One vector is turned by the same rotation once a tick. Each row is the vector after some number of ticks, and that number follows the row.
The counts run from 0 to 141.
  6   0  20 -20 -31 -16  29 -21   8 -18  -9  17 -11   9 -21 -27  12   4 -15  -2   3 -18   1 -12  10  11  22 -14  25 -16   3  16  13   2   9  21  22 -25  12 -22  -7 -11  20 -12  32 : 65
 -2  18   7 -11 -12  -5  18  15  14   9  -4 -17  -8  -9   6 -20  32  21  26  -6  45 -14   7 -18  12   3  17 -18  -7  -9 -18  28  20  -8   1  17   8   1  33  -1   3  -1  28  16   1 : 91
  7  -6  10 -13 -33 -13  19  16  18 -16 -11  14  -6   2 -25  -9  12   9  -1   0  14 -34  -2 -17 -12  -5  14 -32   6 -10  14  25  17 -18  -8   1  11 -19  31 -34  -8 -13  22  14   8 : 71
 12  38  18  -1  22 -10  35  -7   1  -5   9  -2 -16  -3 -12  -7   5  17  14   4  15   9 -10  11 -15 -13  20  -8  11 -18  15  25  22 -25 -16  38 -19   1   7 -18  -9   9  20 -13  15 : 117
 35   5  10   1 -19 -22  11  -7  13   1 -16   0 -26  32   6   5  -8  20  27 -21   7  12  12  -5 -18 -18  24  -3  15 -25  -2  24   3 -39 -13   7  -2  -1  21   4 -15  11  22  -8 -16 : 27
 19  25   9 -19   2 -16  -3 -28  11  27  20   6 -18  20 -10   7  -5  20   7  -3   9   6   3   5 -18   2  12 -22  17 -26  -1  32  28  -4 -21   9 -26 -29   2  -5   0  -4  10  -9  29 : 126
  1  43  -4 -33   0 -14   9  -4   8   8  -2  -6  23   2   0  -8  23  18  26 -14  31 -11   0  -2   5 -22   7  -9   4 -21 -20  32  47  -1 -13   8  15 -12  17 -10  -7   2  23 -16  -7 : 10
 20  11  21  11  -5 -24  18 -29   3   3  -1   3 -32  13   4  12   5  15   0   8  17  -2  24   3 -34 -32  31   4  -6  -8 -16  18   2 -24 -21  21 -21   3  -7   5 -11   3  28  -5  18 : 37
 20  13  11 -13 -26 -28  -6  -3  20  -8  -2  12  -6  29  -7  -2   4  14   0 -10  10   4  10  -7 -32 -31  15 -16  15 -26  22  26   5 -34 -18   7   8  -4  27  -1  -9  -3  23   4  18 : 140
  6  21   6   3 -13  -4  11 -33   0  11 -18   8  -4  -6  10  -1   8  28  16   2  15   0  16 -11  -3 -24  26  -3  12 -15 -10  18  41 -29 -32  25  16 -10  -7  18  -8  13  10  -4 -14 : 18
 14  -2   2   3  -6 -10  26 -10  12  12 -15   7 -50   3   9   8  -3   3  26  -1  19  -3 -23 -23   1   8   1 -24  -4 -22 -12  12  19 -16  -4  19 -15  -1  27 -21 -15   7  31  10   7 : 95
  9  12   8 -11  11  -9  17 -12  15  25  14 -13 -16  19  -6 -18   0  26  18  -7  33  13  -4  -9   5  13   4 -25  12 -20  -3  25  33  -3 -19  16 -36 -35   5 -24  -2  -5  14   1  10 : 114
 11  16  20 -23 -19 -15  42  -4   4 -24 -10  12  -5   3 -18 -19  23   5 -20  -7   8 -15  -2   0  11   5  23 -15  14 -16  -1  18   8   3   9  21  30 -23  11 -16  -1  -3  17 -10  31 : 66
-10   9  29  -7  -6 -15  27 -33   0   4  -6   2  -8   8 -10 -27  -6  16  -1   6  39 -10  29   0   7 -38  35  10  14  -6 -10   7  11   7  -1  21  -6   6  -5  -9   0 -10  27  -9  14 : 42
 15   0   2 -27 -38 -16  17  -6  16  -6 -22  13 -24 -10 -10  -9  21  12   5  -4  -1 -27  -4 -31  -4  14  10 -20  15 -28  -7  27   9  -4   9  16  21 -26  28  -4 -11  10  15  -8  21 : 77
  0  36   4   7  16  -2  33 -18   3   5   5   1 -30 -12  -1  -1  13   7  28  11  20  -5  -6   1  -7  -4  16   1 -10  -8 -12  22  29  -4  -9  29 -37   6  10 -27  -5   3  30   4  10 : 105
  7   2  17  -1 -31 -18  20 -17   9   4  -6   4   0  40  -7 -23  -9  18  17  -7  21   6  42  -9   2 -15  37   7  20  -9  -8   7   8 -21  -7   9 -13   0  11  -2  -8 -18  18   3  -4 : 40
 13  21  11  -8 -30 -15  21   0  21  -2 -23  12 -24   5 -11  -1  12  -7  17   4   9 -18  -9  -9   9  16  17 -28   7 -14 -12  17  23  -6  -2   9   6  14  39 -26  -6 -10  31  18  -6 : 84
 -6   3   3  -2 -25  -2   6  -4   1  11  -6   7 -18 -25  -6  14  23   7   9  16  21 -43   5 -15 -14  -5  21 -32 -17  -4 -19  28  33  -6 -18   9   4 -16  19  -4  -6 -10  23  26  15 : 81
 -2 -24  10 -11 -32 -18  34 -14  -9   7   6  11 -16  30 -16  -5 -29  12   7  -9  21 -12  30 -18  -7 -19  19 -17   8 -12  -1  10  11 -14 -14  14  -8 -12   7 -21 -15 -24  -1   2  13 : 51
  1  21  12 -12 -19 -28  21 -24  -1  22   6   9  -2   9 -13   6  -6  18   6   3  14   6  24   3 -20 -18  21 -25  11 -19   0  11  35 -26 -41  28   2   6  -5  10  -9 -13  -7  -5   0 : 131
 24  -1  19 -22  -9 -26   2 -28  15  21  -5  -1 -26  36   7  -5  -9  15  13  -9  28  -1  18  -7   4 -12  21   1  11 -23 -25  21  10   7  -4  -6 -14 -19  15 -12   1   0  31 -10   2 : 33
 -6  27  12   6 -17   1  30 -21  -3   6 -23  16 -35 -20  -5  -1  19   5  16   7   8 -17   2  -9  18  11  34 -17   6 -17 -22  13  27  -8   0  35  25  15  18   1  -2   4  14  13  10 : 86
 11  -8   4 -14 -21 -19  29  -7 -10   8  20   8 -11  27 -13  14  12  11 -13  -9   7 -17  21  -5 -17   0  26 -14  -8 -14 -13  29   8  -3  -8  16  -4 -41  -3 -14 -12 -14   4   2  47 : 57
  0  20  18 -16 -25 -20  35  12   0 -21   6  10   9   5 -30  -9  22  -1  -9   3  11 -23  19   2 -17 -21  31  -7  -4  -3   5  16  11 -17 -15  12   4  -2  13 -30 -14 -23  13  -2  17 : 60
  8  -9   6  -8 -29 -14  19  -7  29   8 -25  -6 -24  -9  14 -13  29  14  11  -6  27 -11   2 -41  -8  16   7 -16  -5 -16 -18  20  15 -17  -5  21  10 -21  26   7  -7  11  21   6   8 : 89
  8  18  18 -23 -13 -13  40   6 -12 -15  -5  10 -11  -7 -16  -6  32  11 -22  -7  21 -22   6   3   3  -2  26 -20   0 -16  -7  25   6  -4  -2  23  37 -26   6  -5   4  -3  11 -10  32 : 67
  5   4  10 -15 -11 -11  35   7 -19   3   1   7 -15 -11 -14   5  26  14 -17  -2  24 -20  13   0  -7  -4  23 -32 -14 -12  -7  30  15  -4 -16  22  35 -27   2   1   3  -4   3   8  35 : 68
  6  21  13 -30   9 -19   7 -29  -1  34  15   3 -20  12  -5   6  -5  19   4   1  21   0   2  10  -8 -12   6 -30  11 -25  -9  32  33   9 -26  18 -20 -23  -3  -4   5   1   9 -19  21 : 125
  6  20  -1  -5  -4  -8   3  -3  25  -3  -5   8  -6   5 -10  -6   0   4  17 -10  21   2 -26  -8   3  -2  -4 -21  13 -25  14  35  43 -14 -15  14  -7 -18  28 -38 -21  -6  28  10  12 : 2
  5   3   8 -15 -22  -7  18  11  24   9 -15 -15  -8   1  10 -22  33  14  15  -7  32 -11   4 -33   0  14   9 -19  -6 -14 -18  27  16  -9   3  15  11 -11  35  -1  -5   6  28   9   1 : 90
  0  34 -13  -4   5  -3  32 -16 -14   1   1  17 -11  -7   0  12   1   8  25 -10  10   7 -10   3   4 -11  15 -17  10 -32  -6  30  38 -22 -21  34  17   4   8  -3 -20   7   0  -7  12 : 5
 19  28  21   8   5 -17  14 -22   1  -1   3   4 -27   9  -2   6   8  16   8   6  17  -3  26  19 -18 -30  44  17  -1 -13 -14  27   4  -7  -4  18 -17   6  -1   1   0   5  34   3  23 : 36
  7  36  31 -33  -6 -26  12 -23  12   7  -2   7   1  19 -12 -17   3   6 -10  -4  26   9   3  12   8 -26  11 -20  27 -28   4  23  19   8  -6  12  15   1  12  -1  13  -4  23 -14  17 : 135
  5  21  28 -26 -25 -22   0 -31  29   7  -7   6   2  20 -13 -28  -4  11  -6  -2  16   3  10  -7   2 -19  11 -21  34 -29  12  13  24   4 -10   7   7  -6  16  -4   7  -5  17 -17   8 : 134
  9  25  -3   3  -8   0  38   1   4   1 -12   3 -32   1   7 -14  10  12  43  -8   3   2  -2 -18  14  15  23  -4  14 -30  -7  21  13 -16  11  37  -6  10  34  -1 -13   7  17   5   4 : 97
 -9  21   2 -16 -19  -5  11  11  -4   6  -6  -3  -9 -25  -4   9  32  19  12   6  19 -42  14  -3  -7  -8  26 -27 -19  -3 -27  33  23  -6  -6  12  18 -10  20   5   4  -5  16  16  15 : 80
  9  41  -7 -11   5  -8  33  -2   0  -8  -7  15 -10  -6  -6   8   6   4  22 -14  13   9 -22   7   7 -11   6 -15  13 -32   4  32  35 -18 -11  30  18  12  20 -20 -20  -3  14  -2   9 : 4
  6   2  18  -1  -9 -20  46   0 -13  -6  13   7 -12   7 -17   4  -8  16  -5  -2  30 -12  27   1 -27 -42  30  -5  -7  -5  -1  18   1 -22 -20  23  -8   7   1 -16 -14 -13  15  -2  23 : 49
 -1  16   7 -16 -17 -14  18 -13  13  10   0  -6  -1  12 -14 -27 -13  29  26  -7   6   6  16 -20 -13  -6  13 -15  36 -23  20  19  31 -29 -14  20 -23 -21  12  -1 -12  -6  -7 -20   1 : 121
  5  11   9  -8 -11 -11   7 -33  -5  10 -14  -3 -14  -4   2 -14 -12  33  21  -2  30 -19  31  -7  -5 -45  31   6  18 -14 -14  10  21 -10 -12  16  -3   9   5  10   0   8  24 -11  -6 : 30
 -8  27   0   9  -8   6  39  -6  -1  -2 -11  -3 -25 -26   7 -13  11  18  37 -10  11  -8  12 -20   6   0  25   5   9 -21 -13  24  17 -19  11  45  -9  12  23  10  -7  10  15   4  12 : 98
  7  12  12 -11 -28 -17  26  11   8 -19   4   8   6  18 -28 -11  21   7  -2  -2   5 -29  21  -1 -20 -13  33  -6   3  -4   5  24   8 -20  -5   2  -7 -21  13 -28 -13 -20  17   6  32 : 59
  7  23  12   0 -11  -9  11 -21  -8   4 -14  -3 -12   9  -6 -18  -7  25  33  -6  19 -11  36  -7  -4 -41  37   7  24 -14  -8  17  15 -28 -11  16   5  12  12  11  -4   6  13  -7 -13 : 29
 14  30  11  -2  15 -12  41 -10  -7   8   8   4 -28   0 -11  10  -2  22  11   2  15  14  -3   8 -25 -14  13 -19   0 -25   9  21  24 -30 -28  35 -17   3  -2  -3 -15   4   6 -18   7 : 118
 22 -15  19 -12  -6 -17  22 -17   1  15   9   3 -29  43   0  -5  -2  15  -7 -14  28   9  16   1   0  -7  22  -2   5 -17 -12  23   1   1  -3  12 -11 -32   0 -13  -2 -10  22   3  35 : 45
  4  -1  16 -14  -7 -17   7 -39  -2  18 -11  -2 -21   2   2  -7 -17  22  10  -1  37 -14  20 -17 -10 -46  13   4  11 -14 -20  18  20  -2 -11  10  -7  -5  -2   7  -1  13  26 -16  -3 : 31
 -2   7   7   8 -25  -1  30 -30  -1   6 -19  13 -34 -26  11   1  18  12  11  11   5 -16   1 -20   4  12  27 -14   2 -12 -21  15  25 -13  -3  38  20  -2   7  12 -10  14  18   9  17 : 87
 -6  28   2 -11   5  -3  18   3  17  15   4 -12 -10   2   0 -21  15  15  39  -2  28  -9   6 -13   5   9   9  -3   7 -12 -12  26  30   5   0  13 -35  -7  30 -20  -4  -7  33  10   3 : 103
 25  42  17 -13  -5 -24   5 -11  23   0  10   5  -9  21 -18  -1  13  15   4   0  -3  10   2  12 -28  -9  23 -15  24 -21  20  30  12 -21 -18  14 -18  -8  14  -9  -7  -9  17  -7  19 : 128
 10  -8  17   2 -30 -30  24 -18  13   8  -4   5 -13  45  -2  -8 -10  17  16  -6  14   4  38 -15 -19 -10  30  -6   8 -12 -11   5   6 -25 -19  11 -18   4   6  -5 -12  -9  13   3  -5 : 39
  6 -10   2 -19 -32  -7  19 -24   5   2 -21  21 -37 -13  -5  11   7   6   3   2  -6 -29  -3 -30  -1  13  12 -25  13 -24  -9  22  19   0   8  20  24 -27  16  -7 -10   0   8   0  28 : 76
  1  10  -3 -17  -4 -10  16   3  17  23   2 -19 -12  12   9 -22  15  17  36  -6  32  -7   8 -32  -3  12  -1 -13  -5 -17 -22  26  26  -2  -4  14 -27 -17  27 -11  -3  -1  27   5  -1 : 102
  6  24   5   8  12  -9  38 -23   3  12   2   4 -34 -10   1   7   6   0  17  14  16   6 -12  -4 -13   5  12  -6 -13 -15 -15  10  30 -13 -21  37 -37   8   0 -21 -14   8  24   3   9 : 106
  3  18 -14  -1  -6  -6  18 -32  -8  12  -7  16  -9 -12   3  14   1  20  25 -11   7   1  -8 -19  -5  -9  10 -14  16 -27  -4  31  43 -28 -21  36  19 -19  -1   6 -26   4  -4  -4  12 : 6
  6  12  20   3  -5 -15  38   2  -8 -15  16   3 -10  12 -12  -6   7  13  -7  -4  23 -10  24   7 -25 -33  38   5  -4  -8   8  21  -7 -26  -6  22  -9   5   6 -13 -11  -9  23   2  35 : 48
 32  35   3  -4 -11 -21  11 -16  24  -4 -16  10 -10  20  -5   6  13   4  26  -9  -2  13 -11   6 -10   0  17  -6  11 -23  -5  24  33 -26 -14  11   4  -6  23 -16 -15   6  30  -5 -13 : 15
 25   0  19  -1  -7 -14  21  -2   3   1  14  -2 -21  45  -6 -16   7  19  -2 -19  21   5  21   3  -5  -3  36   1  12 -14   4  30 -11 -12   5  12 -13 -31   9 -12  -6  -8  27   5  37 : 46
